In the rows, zero is written as 100.
Each named turn below is shown by a few rows before and after it. Which turns, in which order, take the first row of each later pair to the second? The first pair is answered.
q_494 (before -> after):
88; 76; 90; 94; 114; 83; 109; 81; 124; 110; 92; 93; 94; 99; 73; 72; 105; 88; 104; 79; 97; 99; 92; 112; 64; 80; 101; 76; 107; 108; 108; 84; 120; 100; 98; 105; 109; 98  ->  107; 76; 97; 105; 89; 122; 93; 101; 105; 116; 106; 72; 132; 85; 106; 106; 104; 88; 100; 111; 126; 104; 99; 122; 94; 111; 117; 75; 78; 115; 100; 73; 92; 106; 116; 105; 106; 95
94; 95; 104; 101; 83; 100; 97; 100; 107; 110; 102; 88; 95; 106; 85; 112; 88; 99; 107; 87; 101; 86; 111; 93; 108; 104; 112; 96; 105; 91; 98; 97; 102; 90; 90; 102; 122; 94  ->  97; 92; 100; 104; 88; 97; 97; 100; 111; 113; 101; 89; 96; 105; 83; 116; 93; 96; 108; 81; 103; 87; 104; 93; 104; 102; 110; 88; 101; 97; 101; 95; 105; 94; 87; 103; 118; 91
92; 98; 109; 84; 101; 118; 110; 104; 93; 85; 97; 93; 99; 91; 95; 97; 84; 104; 96; 94; 108; 95; 115; 98; 95; 89; 104; 94; 99; 100; 97; 100; 94; 98; 100; 95; 97; 98  ->  94; 95; 105; 81; 105; 111; 109; 101; 98; 86; 93; 97; 95; 91; 88; 99; 90; 100; 98; 83; 108; 96; 103; 96; 89; 86; 101; 89; 97; 103; 103; 100; 101; 101; 95; 97; 93; 97
125; 111; 113; 88; 92; 84; 103; 101; 108; 105; 109; 71; 118; 97; 107; 106; 119; 82; 116; 89; 113; 92; 93; 98; 109; 130; 106; 94; 104; 101; 97; 103; 111; 115; 102; 103; 97; 111  ->  111; 115; 121; 85; 87; 83; 112; 99; 102; 102; 111; 71; 106; 102; 113; 92; 106; 93; 112; 98; 100; 85; 116; 100; 110; 120; 105; 114; 121; 91; 89; 110; 108; 105; 101; 102; 109; 120
q_710 (before -> after):
114; 119; 100; 106; 94; 101; 97; 98; 97; 104; 84; 103; 87; 95; 98; 102; 113; 103; 105; 101; 113; 126; 82; 93; 94; 110; 111; 96; 79; 95; 99; 113; 104; 99; 96; 94; 101; 84  ->  110; 120; 102; 104; 81; 114; 99; 98; 93; 108; 91; 103; 91; 96; 103; 101; 106; 112; 99; 110; 116; 122; 92; 95; 101; 112; 113; 101; 80; 94; 97; 109; 94; 93; 100; 91; 105; 86
106; 97; 97; 115; 106; 93; 88; 111; 100; 109; 105; 96; 101; 104; 106; 103; 105; 92; 96; 103; 85; 90; 96; 106; 100; 98; 95; 99; 114; 105; 98; 111; 103; 95; 106; 99; 101; 98  ->  105; 96; 99; 115; 102; 96; 88; 111; 96; 114; 108; 97; 102; 104; 107; 104; 103; 94; 95; 106; 85; 92; 102; 108; 102; 100; 96; 101; 115; 103; 97; 110; 100; 92; 106; 101; 104; 98
94; 94; 100; 97; 93; 103; 109; 93; 104; 109; 104; 108; 92; 104; 91; 91; 84; 107; 94; 88; 99; 99; 101; 97; 100; 89; 95; 99; 102; 101; 96; 94; 100; 87; 98; 97; 105; 100  ->  106; 93; 96; 100; 107; 94; 101; 95; 106; 101; 98; 101; 95; 97; 90; 100; 103; 95; 102; 82; 97; 101; 85; 95; 91; 94; 93; 90; 95; 106; 98; 99; 106; 102; 94; 105; 93; 97
94; 120; 88; 95; 107; 93; 95; 100; 108; 105; 93; 107; 106; 106; 97; 117; 116; 88; 109; 91; 91; 100; 92; 93; 106; 96; 89; 98; 104; 109; 86; 117; 112; 102; 101; 103; 92; 101  ->  98; 115; 92; 99; 95; 107; 93; 107; 98; 109; 100; 95; 118; 101; 108; 126; 111; 93; 105; 102; 98; 100; 99; 97; 116; 105; 96; 99; 97; 110; 84; 113; 98; 100; 110; 102; 92; 102
q_876 (before -> after):
99; 113; 110; 103; 85; 107; 102; 103; 99; 93; 107; 101; 106; 97; 122; 111; 89; 115; 105; 122; 105; 103; 133; 107; 113; 107; 102; 115; 93; 88; 93; 109; 89; 92; 103; 88; 110; 101  ->  109; 89; 114; 100; 74; 118; 107; 103; 89; 102; 110; 88; 112; 95; 111; 107; 87; 122; 100; 111; 106; 95; 125; 102; 106; 101; 108; 103; 96; 90; 103; 99; 81; 92; 103; 92; 98; 100
85; 106; 104; 98; 85; 102; 93; 86; 97; 108; 89; 87; 94; 97; 105; 79; 83; 137; 81; 96; 98; 97; 106; 94; 97; 71; 103; 111; 120; 86; 96; 106; 89; 92; 100; 94; 95; 108  ->  96; 93; 95; 95; 83; 110; 90; 84; 100; 116; 89; 88; 99; 94; 91; 85; 90; 136; 78; 83; 110; 99; 86; 91; 94; 72; 105; 88; 108; 96; 110; 95; 91; 96; 97; 94; 83; 100
101; 76; 103; 95; 103; 89; 108; 97; 90; 99; 96; 83; 101; 106; 99; 94; 101; 109; 108; 93; 87; 99; 103; 92; 90; 92; 107; 105; 112; 91; 96; 95; 92; 103; 98; 105; 83; 107  ->  105; 76; 91; 93; 103; 91; 105; 97; 98; 99; 97; 90; 105; 105; 93; 98; 108; 102; 106; 83; 98; 102; 88; 91; 88; 99; 106; 88; 99; 101; 101; 91; 96; 106; 94; 105; 79; 102
94; 112; 108; 102; 130; 81; 90; 106; 97; 80; 96; 99; 98; 86; 107; 102; 122; 86; 122; 100; 93; 110; 100; 105; 91; 112; 97; 112; 100; 95; 90; 116; 110; 116; 98; 110; 93; 98  ->  92; 101; 122; 102; 125; 87; 97; 106; 84; 80; 98; 85; 99; 89; 110; 94; 111; 94; 120; 101; 85; 100; 113; 103; 89; 102; 101; 117; 116; 90; 89; 119; 99; 110; 99; 115; 92; 103
q_379 (before -> after):
106; 94; 114; 105; 83; 111; 98; 105; 91; 108; 111; 85; 110; 96; 117; 106; 90; 112; 95; 113; 98; 88; 116; 104; 108; 103; 101; 99; 95; 99; 92; 94; 87; 99; 104; 103; 98; 101  ->  115; 95; 108; 106; 99; 102; 87; 108; 97; 103; 103; 85; 113; 90; 116; 118; 110; 100; 101; 107; 102; 95; 100; 105; 103; 111; 99; 88; 84; 104; 96; 96; 95; 114; 103; 107; 88; 97
108; 94; 97; 89; 93; 116; 97; 94; 103; 103; 108; 111; 109; 102; 106; 99; 87; 112; 97; 102; 102; 94; 115; 90; 97; 105; 100; 103; 107; 100; 101; 102; 95; 98; 96; 107; 100; 95  ->  116; 95; 91; 92; 104; 111; 87; 96; 106; 100; 101; 111; 114; 99; 106; 108; 101; 103; 104; 97; 106; 101; 102; 90; 94; 111; 97; 94; 98; 107; 104; 102; 101; 108; 95; 109; 93; 92
104; 102; 116; 96; 94; 108; 107; 106; 93; 104; 102; 106; 99; 93; 97; 98; 79; 113; 93; 104; 109; 85; 111; 95; 97; 76; 99; 101; 92; 105; 98; 95; 95; 93; 89; 95; 114; 101  ->  115; 101; 108; 98; 103; 106; 97; 107; 101; 102; 98; 104; 106; 89; 94; 112; 97; 103; 97; 97; 117; 91; 91; 94; 96; 85; 99; 84; 78; 113; 103; 90; 100; 104; 86; 98; 102; 94
108; 119; 101; 111; 114; 106; 92; 110; 105; 85; 92; 123; 106; 95; 105; 122; 111; 82; 108; 98; 97; 114; 78; 98; 109; 122; 112; 103; 89; 101; 82; 108; 108; 93; 97; 98; 103; 94  ->  96; 121; 111; 110; 107; 106; 102; 106; 100; 83; 91; 124; 94; 101; 107; 104; 92; 94; 103; 104; 86; 104; 102; 96; 110; 109; 112; 126; 107; 89; 72; 114; 104; 83; 98; 93; 116; 101
q_523 (before -> after):
118; 76; 99; 93; 85; 85; 103; 98; 84; 101; 105; 78; 111; 123; 93; 74; 87; 113; 93; 96; 88; 77; 87; 91; 87; 74; 109; 67; 103; 89; 98; 86; 100; 116; 97; 106; 77; 95  ->  116; 86; 81; 90; 70; 104; 99; 98; 99; 110; 108; 102; 117; 121; 90; 85; 83; 113; 87; 106; 115; 89; 77; 93; 106; 89; 111; 60; 85; 97; 95; 75; 100; 109; 97; 95; 87; 86
91; 93; 98; 105; 101; 105; 102; 107; 77; 101; 94; 79; 117; 103; 92; 93; 100; 98; 100; 94; 89; 102; 112; 96; 93; 88; 100; 97; 98; 99; 107; 99; 102; 97; 105; 97; 97; 99  ->  90; 98; 85; 101; 89; 115; 100; 107; 84; 107; 97; 94; 119; 100; 90; 100; 99; 101; 96; 99; 105; 110; 106; 98; 104; 98; 103; 95; 88; 103; 107; 92; 102; 91; 105; 86; 101; 96
101; 87; 102; 92; 79; 115; 85; 102; 100; 100; 116; 90; 99; 100; 105; 92; 79; 106; 88; 104; 116; 107; 109; 97; 106; 108; 100; 104; 98; 110; 95; 93; 92; 95; 103; 92; 106; 82  ->  94; 84; 111; 92; 86; 102; 89; 97; 95; 94; 113; 82; 90; 102; 105; 83; 78; 108; 91; 99; 97; 100; 116; 92; 94; 98; 97; 112; 113; 103; 94; 100; 94; 95; 101; 94; 106; 88
Then:
Each pair is two turns apart.
86; 100; 89; 92; 77; 112; 89; 104; 106; 110; 107; 101; 112; 104; 100; 110; 98; 103; 90; 107; 119; 106; 90; 96; 110; 119; 97; 81; 79; 98; 108; 92; 92; 102; 104; 88; 103; 100  ->  69; 109; 87; 87; 82; 98; 99; 95; 116; 107; 101; 118; 94; 111; 94; 93; 87; 106; 89; 108; 107; 103; 101; 94; 103; 108; 88; 96; 94; 89; 102; 101; 103; 92; 98; 84; 116; 106 : q_710 q_876
98; 83; 101; 103; 100; 94; 106; 106; 88; 91; 92; 101; 100; 96; 90; 107; 101; 103; 86; 88; 101; 95; 100; 99; 96; 91; 93; 82; 88; 98; 123; 89; 124; 86; 95; 93; 105; 98  ->  93; 85; 108; 103; 92; 96; 109; 105; 84; 93; 95; 102; 99; 100; 95; 103; 91; 109; 84; 97; 97; 91; 115; 101; 100; 87; 94; 94; 97; 92; 113; 90; 118; 82; 97; 90; 112; 104 : q_494 q_494
111; 103; 112; 127; 121; 96; 84; 110; 73; 109; 106; 71; 113; 82; 106; 84; 129; 104; 108; 106; 70; 95; 97; 102; 102; 108; 105; 101; 86; 94; 107; 96; 98; 91; 77; 125; 82; 119  ->  91; 130; 92; 124; 93; 112; 88; 104; 98; 117; 113; 114; 106; 85; 107; 82; 107; 116; 95; 127; 94; 105; 108; 109; 130; 120; 105; 117; 79; 92; 95; 88; 99; 72; 79; 100; 113; 119 : q_523 q_876
91; 112; 84; 94; 83; 113; 106; 101; 118; 103; 97; 129; 91; 102; 97; 89; 78; 115; 95; 107; 99; 100; 113; 107; 111; 97; 96; 109; 96; 92; 98; 92; 109; 83; 107; 93; 120; 102  ->  95; 125; 81; 98; 95; 108; 96; 105; 119; 94; 96; 130; 95; 95; 107; 101; 89; 103; 102; 112; 103; 108; 109; 109; 114; 109; 94; 111; 85; 92; 94; 97; 113; 92; 111; 94; 118; 100 : q_379 q_876
83; 118; 89; 115; 113; 71; 120; 101; 108; 78; 104; 107; 86; 116; 88; 92; 93; 118; 78; 101; 105; 106; 96; 114; 98; 92; 77; 123; 113; 93; 111; 116; 109; 110; 99; 131; 127; 93  ->  94; 87; 95; 112; 101; 87; 126; 102; 93; 90; 112; 85; 96; 115; 72; 91; 88; 129; 71; 88; 108; 96; 87; 112; 89; 81; 83; 100; 115; 101; 124; 101; 98; 111; 97; 137; 112; 86 : q_876 q_876
100; 93; 97; 84; 118; 82; 102; 93; 92; 96; 85; 100; 97; 100; 88; 108; 92; 94; 113; 107; 104; 92; 66; 86; 81; 97; 107; 79; 92; 109; 118; 94; 107; 102; 104; 105; 75; 98  ->  86; 92; 112; 83; 98; 93; 113; 92; 80; 101; 92; 97; 93; 106; 99; 93; 64; 114; 104; 122; 93; 81; 100; 88; 90; 86; 112; 102; 115; 95; 107; 95; 92; 85; 110; 102; 92; 108 : q_710 q_494
97; 97; 93; 100; 99; 101; 109; 101; 112; 108; 104; 120; 93; 98; 85; 87; 95; 97; 102; 89; 92; 109; 92; 94; 93; 97; 99; 93; 88; 98; 110; 86; 113; 98; 95; 97; 102; 87  ->  101; 105; 93; 107; 100; 109; 100; 107; 111; 107; 107; 118; 108; 92; 102; 104; 100; 92; 102; 102; 103; 117; 96; 98; 105; 115; 101; 97; 74; 100; 105; 85; 108; 103; 103; 95; 103; 86 : q_876 q_494
86; 101; 89; 87; 91; 94; 104; 96; 109; 102; 103; 117; 85; 107; 93; 91; 83; 110; 94; 101; 105; 99; 107; 97; 108; 89; 92; 108; 105; 91; 95; 99; 108; 94; 95; 97; 103; 106  ->  90; 113; 84; 93; 98; 90; 93; 101; 116; 99; 99; 123; 89; 102; 104; 102; 95; 98; 100; 104; 111; 108; 102; 98; 113; 102; 91; 107; 90; 91; 91; 101; 113; 103; 98; 97; 103; 102 : q_494 q_876
114; 81; 102; 88; 120; 88; 93; 96; 98; 93; 87; 85; 101; 100; 91; 109; 125; 92; 105; 90; 103; 98; 84; 102; 84; 96; 105; 82; 99; 108; 110; 104; 102; 112; 106; 105; 78; 100  ->  100; 113; 84; 86; 116; 88; 92; 89; 124; 92; 85; 124; 90; 103; 92; 110; 120; 89; 103; 103; 115; 113; 86; 105; 100; 108; 99; 97; 90; 107; 100; 105; 112; 103; 103; 91; 100; 101 : q_876 q_523
